In the data rows, 500 means zero.
Some points, each followed by its number:
np.array([552, 525, 481, 429, 380, 342, 335, 318, 285, 310, 391, 491, 618,
          670, 652, 614, 521, 462, 467, 488, 506, 537, 558]) 0
np.array([518, 514, 517, 516, 510, 500, 477, 469, 493, 489, 474, 470, 467,
          475, 478, 506, 522, 467, 460, 487, 507, 520, 523]) 1
np.array([274, 374, 607, 770, 732, 507, 307, 195, 124, 168, 248, 239, 177,
          239, 382, 550, 793, 999, 999, 999, 781, 538, 330]) 2
np.array([470, 474, 486, 502, 512, 520, 528, 565, 601, 562, 527, 522, 517,
          503, 493, 497, 496, 450, 405, 404, 429, 449, 465]) 3
np.array([514, 504, 502, 499, 491, 480, 464, 453, 478, 533, 564, 578, 574,
          547, 527, 538, 540, 507, 509, 528, 536, 538, 528]) 4
np.array([558, 571, 581, 568, 549, 525, 463, 419, 481, 540, 536, 502, 455,
          429, 423, 419, 445, 477, 497, 493, 493, 512, 541]) 5
np.array([504, 495, 492, 491, 486, 477, 459, 443, 451, 475, 492, 496, 490,
          484, 480, 486, 507, 512, 509, 518, 527, 528, 517]) 6
np.array([4, 113, 197, 303, 555, 868, 999, 999, 872, 528, 216, 163, 477,
          717, 696, 707, 705, 542, 284, 225, 358, 341, 106]) 7
np.array([483, 486, 497, 505, 510, 507, 497, 478, 462, 467, 466, 457, 455,
          470, 477, 453, 439, 492, 539, 541, 515, 492, 483]) 8
np.array([397, 372, 352, 372, 393, 420, 426, 445, 535, 603, 629, 658, 672,
          618, 567, 555, 548, 533, 535, 524, 494, 455, 423]) 9
np.array([526, 537, 552, 553, 548, 535, 511, 483, 471, 501, 525, 539, 547,
          543, 537, 598, 647, 562, 505, 489, 487, 497, 516]) 10
np.array([534, 524, 522, 509, 492, 470, 473, 451, 363, 348, 388, 417, 442,
          478, 500, 536, 584, 603, 598, 591, 581, 571, 550]) 11
np.array([530, 537, 539, 512, 472, 428, 415, 405, 358, 330, 343, 366, 423,
          512, 570, 644, 697, 659, 565, 500, 488, 502, 519]) 12
np.array([481, 504, 535, 557, 567, 564, 531, 535, 614, 640, 616, 599, 566,
          515, 484, 490, 506, 464, 416, 390, 393, 415, 454]) 13
np.array([655, 498, 402, 420, 505, 585, 576, 513, 426, 309, 248, 204, 183,
          252, 305, 294, 330, 455, 652, 861, 991, 999, 852]) 14
np.array([474, 457, 450, 456, 464, 475, 526, 580, 561, 546, 552, 570, 583,
          564, 542, 555, 558, 516, 503, 509, 511, 508, 493]) 15
np.array([539, 531, 535, 536, 536, 529, 514, 513, 547, 582, 593, 593, 570,
          524, 495, 465, 445, 473, 521, 553, 563, 568, 556]) 16
np.array([545, 536, 539, 538, 536, 527, 497, 477, 512, 556, 581, 595, 586,
          541, 508, 479, 453, 453, 484, 525, 553, 567, 560]) 17
np.array([583, 565, 553, 535, 528, 526, 557, 591, 550, 498, 469, 437, 392,
          392, 408, 459, 523, 487, 464, 485, 528, 577, 595]) 18
np.array([516, 860, 999, 690, 234, 0, 32, 142, 225, 277, 238, 117, 110,
          446, 815, 999, 999, 999, 857, 618, 310, 75, 184]) 19
np.array([463, 468, 488, 508, 522, 522, 533, 536, 505, 497, 501, 501, 509,
          511, 504, 453, 404, 447, 479, 487, 483, 472, 464]) 20
np.array([332, 280, 201, 181, 196, 272, 388, 521, 713, 874, 893, 832, 667,
          480, 423, 412, 453, 552, 623, 626, 563, 460, 376]) 21
np.array([497, 482, 472, 469, 467, 470, 494, 536, 569, 578, 568, 564, 563,
          548, 535, 534, 530, 528, 532, 526, 518, 516, 510]) 22
np.array([564, 572, 587, 580, 571, 556, 566, 597, 595, 551, 506, 471, 442,
          435, 432, 375, 337, 394, 430, 456, 491, 529, 554]) 23
np.array([503, 491, 485, 479, 475, 473, 509, 554, 560, 571, 575, 573, 564,
          543, 529, 517, 508, 522, 533, 534, 528, 523, 514]) 24
np.array([496, 509, 527, 532, 529, 518, 503, 479, 455, 484, 527, 550, 549,
          526, 508, 504, 503, 489, 468, 448, 443, 454, 479]) 25
np.array([506, 508, 512, 510, 506, 501, 501, 515, 537, 550, 556, 555, 530,
          494, 474, 466, 454, 419, 418, 439, 460, 480, 498]) 26
np.array([255, 146, 76, 168, 291, 454, 671, 889, 999, 946, 724, 485, 307,
          369, 506, 583, 613, 668, 624, 480, 351, 299, 305]) 27
np.array([793, 825, 820, 710, 603, 521, 481, 480, 502, 510, 494, 448, 365,
          327, 328, 312, 337, 360, 367, 400, 481, 610, 728]) 28
np.array([305, 565, 847, 843, 580, 249, 114, 111, 142, 227, 272, 206, 125,
          279, 536, 867, 999, 999, 999, 823, 566, 299, 188]) 29
np.array([529, 518, 508, 494, 472, 446, 393, 334, 328, 363, 412, 448, 476,
          504, 520, 569, 610, 587, 588, 583, 565, 554, 543]) 30
np.array([438, 429, 434, 462, 485, 500, 491, 470, 452, 446, 482, 534, 577,
          571, 548, 520, 488, 485, 479, 478, 481, 471, 454]) 31
np.array([477, 444, 414, 404, 397, 398, 397, 398, 440, 494, 532, 572, 610,
          600, 577, 564, 536, 521, 530, 541, 541, 533, 509]) 32
np.array([848, 817, 749, 616, 522, 479, 490, 511, 509, 498, 464, 391, 293,
          282, 309, 334, 381, 363, 372, 447, 575, 739, 837]) 33
np.array([540, 544, 553, 551, 544, 530, 483, 451, 493, 522, 531, 548, 564,
          553, 534, 529, 521, 501, 483, 478, 489, 512, 533]) 34
np.array([455, 462, 473, 488, 499, 508, 532, 577, 611, 605, 582, 562, 534,
          508, 495, 496, 489, 461, 453, 443, 427, 423, 441]) 35
np.array([385, 417, 468, 534, 597, 640, 671, 694, 672, 626, 573, 534, 506,
          489, 479, 457, 435, 415, 359, 315, 304, 307, 346]) 36
np.array([520, 510, 509, 506, 499, 487, 469, 454, 459, 497, 538, 567, 573,
          549, 530, 552, 577, 546, 519, 519, 530, 539, 533]) 37
np.array([114, 272, 146, 472, 851, 999, 999, 910, 611, 141, 0, 440, 889,
          775, 668, 740, 630, 249, 108, 371, 502, 95, 0]) 38
np.array([517, 514, 521, 520, 517, 509, 531, 545, 503, 493, 492, 478, 465,
          468, 474, 484, 504, 503, 478, 475, 492, 511, 518]) 39
np.array([486, 476, 470, 469, 465, 462, 469, 475, 474, 487, 498, 497, 483,
          479, 485, 515, 548, 533, 515, 512, 511, 505, 496]) 40
np.array([476, 480, 495, 508, 521, 531, 596, 642, 554, 510, 518, 524, 514,
          501, 490, 488, 460, 394, 387, 423, 449, 461, 470]) 41
np.array([528, 524, 533, 536, 537, 533, 545, 576, 598, 601, 576, 549, 518,
          492, 484, 500, 535, 549, 558, 563, 559, 554, 541]) 42
np.array([450, 441, 444, 460, 473, 482, 499, 518, 530, 556, 578, 597, 599,
          561, 529, 518, 510, 498, 507, 511, 496, 476, 461]) 43
np.array([549, 542, 545, 541, 538, 530, 527, 520, 503, 526, 559, 585, 590,
          554, 521, 502, 481, 460, 464, 495, 529, 557, 559]) 44
np.array([478, 470, 470, 481, 491, 496, 475, 457, 481, 504, 515, 516, 505,
          493, 488, 479, 463, 444, 437, 445, 464, 479, 485]) 45
np.array([518, 511, 513, 510, 505, 498, 509, 520, 487, 458, 464, 474, 478,
          479, 476, 450, 430, 454, 482, 503, 517, 526, 525]) 46
np.array([498, 469, 442, 426, 412, 405, 405, 399, 407, 455, 504, 542, 576,
          579, 569, 583, 582, 548, 531, 536, 542, 542, 525]) 47
np.array([495, 503, 513, 515, 511, 501, 479, 471, 508, 541, 553, 558, 546,
          511, 486, 457, 438, 435, 425, 429, 446, 464, 484]) 48
np.array([363, 388, 427, 487, 546, 595, 653, 712, 709, 667, 616, 575, 532,
          498, 482, 463, 441, 425, 399, 359, 325, 305, 331]) 49
np.array([466, 464, 475, 497, 511, 514, 491, 479, 509, 513, 507, 504, 500,
          500, 498, 481, 444, 424, 449, 478, 487, 483, 475]) 50
np.array([562, 549, 547, 539, 528, 509, 470, 430, 426, 435, 430, 403, 381,
          409, 441, 462, 496, 530, 568, 595, 604, 607, 587]) 51
np.array([505, 509, 520, 524, 523, 512, 486, 465, 488, 513, 516, 502, 484,
          469, 463, 405, 372, 459, 504, 500, 492, 493, 500]) 52
np.array([523, 508, 516, 527, 532, 523, 522, 510, 438, 382, 382, 376, 356,
          378, 408, 408, 423, 486, 562, 612, 625, 610, 561]) 53
np.array([572, 559, 557, 547, 537, 517, 478, 435, 424, 434, 442, 424, 393,
          404, 427, 435, 458, 496, 539, 573, 595, 609, 595]) 54
np.array([709, 783, 836, 772, 682, 585, 523, 500, 492, 505, 508, 484, 423,
          378, 358, 326, 325, 335, 354, 381, 426, 512, 620]) 55
np.array([513, 525, 545, 551, 550, 537, 502, 471, 474, 488, 511, 528, 538,
          530, 525, 502, 510, 580, 564, 516, 496, 494, 503]) 56
np.array([508, 499, 494, 490, 482, 474, 455, 462, 530, 566, 573, 578, 571,
          543, 524, 502, 482, 502, 526, 535, 535, 531, 521]) 57
Which two points above are nearest to each new point? Their numbers follow each, smallest number first.
np.array([480, 495, 516, 528, 531, 523, 518, 510, 483, 476, 501, 530, 543,
          527, 510, 489, 475, 488, 486, 470, 454, 450, 464]) 20 25
np.array([552, 539, 538, 531, 519, 499, 462, 433, 435, 423, 403, 386, 386,
          427, 459, 484, 522, 561, 593, 605, 601, 597, 576]) 51 54
np.array([999, 999, 256, 0, 0, 59, 243, 372, 322, 60, 0, 66, 739,
          999, 999, 999, 791, 838, 408, 0, 0, 267, 940]) 0 12
np.array([361, 324, 428, 612, 710, 639, 460, 295, 179, 158, 213, 227, 203,
          248, 322, 378, 527, 815, 999, 999, 958, 758, 516]) 2 14
np.array([848, 750, 634, 515, 464, 473, 495, 503, 506, 472, 408, 317, 227,
          253, 301, 316, 349, 358, 409, 540, 709, 879, 915]) 28 33
np.array([411, 453, 518, 592, 652, 680, 662, 652, 638, 575, 526, 509, 497,
          487, 476, 472, 450, 365, 303, 292, 306, 323, 370]) 36 49
np.array([382, 323, 255, 231, 212, 238, 270, 326, 524, 729, 833, 876, 803,
          603, 481, 424, 422, 473, 558, 612, 605, 546, 455]) 9 21
np.array([444, 498, 583, 654, 706, 710, 694, 662, 568, 514, 504, 503, 497,
          483, 463, 420, 359, 304, 280, 294, 322, 349, 397]) 36 41
np.array([527, 526, 536, 535, 536, 533, 580, 629, 581, 540, 522, 505, 488,
          483, 485, 502, 538, 560, 558, 547, 538, 537, 532]) 39 42
np.array([453, 437, 433, 451, 470, 486, 498, 496, 472, 460, 470, 496, 535,
          550, 543, 530, 503, 489, 486, 484, 482, 479, 469]) 31 40
np.array([544, 630, 736, 769, 758, 693, 597, 516, 474, 486, 506, 508, 486,
          453, 422, 359, 298, 279, 301, 339, 373, 408, 472]) 23 55
np.array([541, 488, 425, 375, 333, 303, 298, 284, 282, 344, 465, 603, 736,
          727, 656, 548, 437, 464, 485, 495, 526, 567, 573]) 0 32
np.array([349, 366, 393, 449, 500, 547, 568, 611, 692, 700, 653, 618, 570,
          517, 493, 507, 516, 459, 420, 393, 360, 324, 330]) 35 49
np.array([424, 392, 368, 375, 388, 409, 466, 504, 496, 546, 600, 639, 661,
          621, 578, 551, 529, 537, 540, 535, 519, 490, 455]) 9 32
np.array([503, 380, 365, 478, 607, 650, 593, 477, 300, 204, 208, 205, 196,
          257, 309, 340, 431, 598, 850, 999, 999, 935, 702]) 14 53
np.array([890, 999, 874, 234, 0, 0, 114, 243, 310, 250, 115, 32, 258,
          834, 999, 999, 999, 851, 702, 337, 8, 5, 430]) 12 19
np.array([547, 561, 583, 582, 576, 562, 565, 589, 602, 586, 547, 506, 464,
          445, 438, 394, 343, 347, 392, 435, 466, 500, 530]) 23 26
np.array([524, 507, 491, 473, 452, 429, 393, 345, 342, 390, 444, 479, 510,
          529, 536, 540, 552, 588, 587, 562, 547, 546, 539]) 30 47
np.array([528, 514, 512, 516, 522, 525, 529, 536, 537, 540, 545, 543, 524,
          500, 488, 449, 404, 419, 451, 482, 512, 539, 543]) 26 44
np.array([510, 501, 499, 498, 492, 481, 448, 416, 432, 462, 485, 493, 489,
          483, 479, 468, 471, 497, 513, 516, 523, 529, 524]) 6 8
np.array([579, 568, 568, 556, 545, 527, 507, 479, 442, 435, 445, 436, 410,
          410, 422, 421, 435, 463, 504, 546, 576, 601, 596]) 51 54
np.array([513, 508, 507, 503, 502, 501, 520, 541, 539, 555, 558, 540, 506,
          477, 463, 430, 402, 416, 432, 453, 475, 496, 511]) 26 48
np.array([620, 711, 802, 791, 737, 645, 525, 453, 477, 502, 510, 501, 464,
          420, 391, 320, 277, 303, 333, 362, 396, 448, 533]) 28 55
np.array([480, 469, 461, 460, 459, 460, 465, 469, 478, 493, 497, 490, 478,
          483, 494, 518, 529, 506, 508, 510, 503, 496, 490]) 6 40
np.array([445, 453, 465, 482, 493, 500, 518, 551, 587, 607, 598, 585, 557,
          519, 501, 517, 534, 497, 466, 455, 444, 430, 435]) 35 43
np.array([502, 512, 534, 545, 550, 544, 562, 569, 506, 485, 500, 516, 525,
          522, 516, 508, 500, 527, 566, 556, 522, 504, 499]) 39 56
np.array([526, 525, 534, 537, 536, 533, 545, 585, 611, 582, 546, 524, 499,
          485, 483, 508, 545, 552, 560, 559, 549, 544, 535]) 24 42
np.array([375, 356, 347, 377, 409, 446, 495, 550, 599, 630, 648, 673, 671,
          602, 547, 521, 518, 537, 530, 497, 459, 419, 393]) 9 43
np.array([531, 523, 521, 518, 520, 521, 537, 556, 549, 544, 545, 547, 535,
          509, 490, 463, 426, 409, 425, 458, 489, 518, 534]) 26 48
np.array([428, 429, 447, 479, 504, 515, 510, 470, 416, 455, 527, 580, 607,
          580, 545, 528, 502, 471, 472, 482, 474, 452, 435]) 25 31
np.array([458, 482, 513, 540, 556, 556, 539, 529, 559, 611, 625, 619, 593,
          539, 502, 491, 499, 491, 458, 421, 401, 400, 430]) 13 35
np.array([780, 634, 506, 440, 454, 514, 540, 524, 486, 410, 328, 245, 187,
          247, 303, 318, 347, 375, 497, 686, 861, 987, 927]) 14 33
np.array([451, 418, 389, 387, 388, 400, 418, 445, 487, 519, 559, 607, 641,
          614, 580, 547, 511, 523, 540, 542, 533, 516, 485]) 9 32
np.array([443, 440, 448, 467, 480, 487, 495, 514, 548, 576, 591, 603, 595,
          550, 517, 492, 483, 506, 514, 497, 476, 458, 449]) 22 43
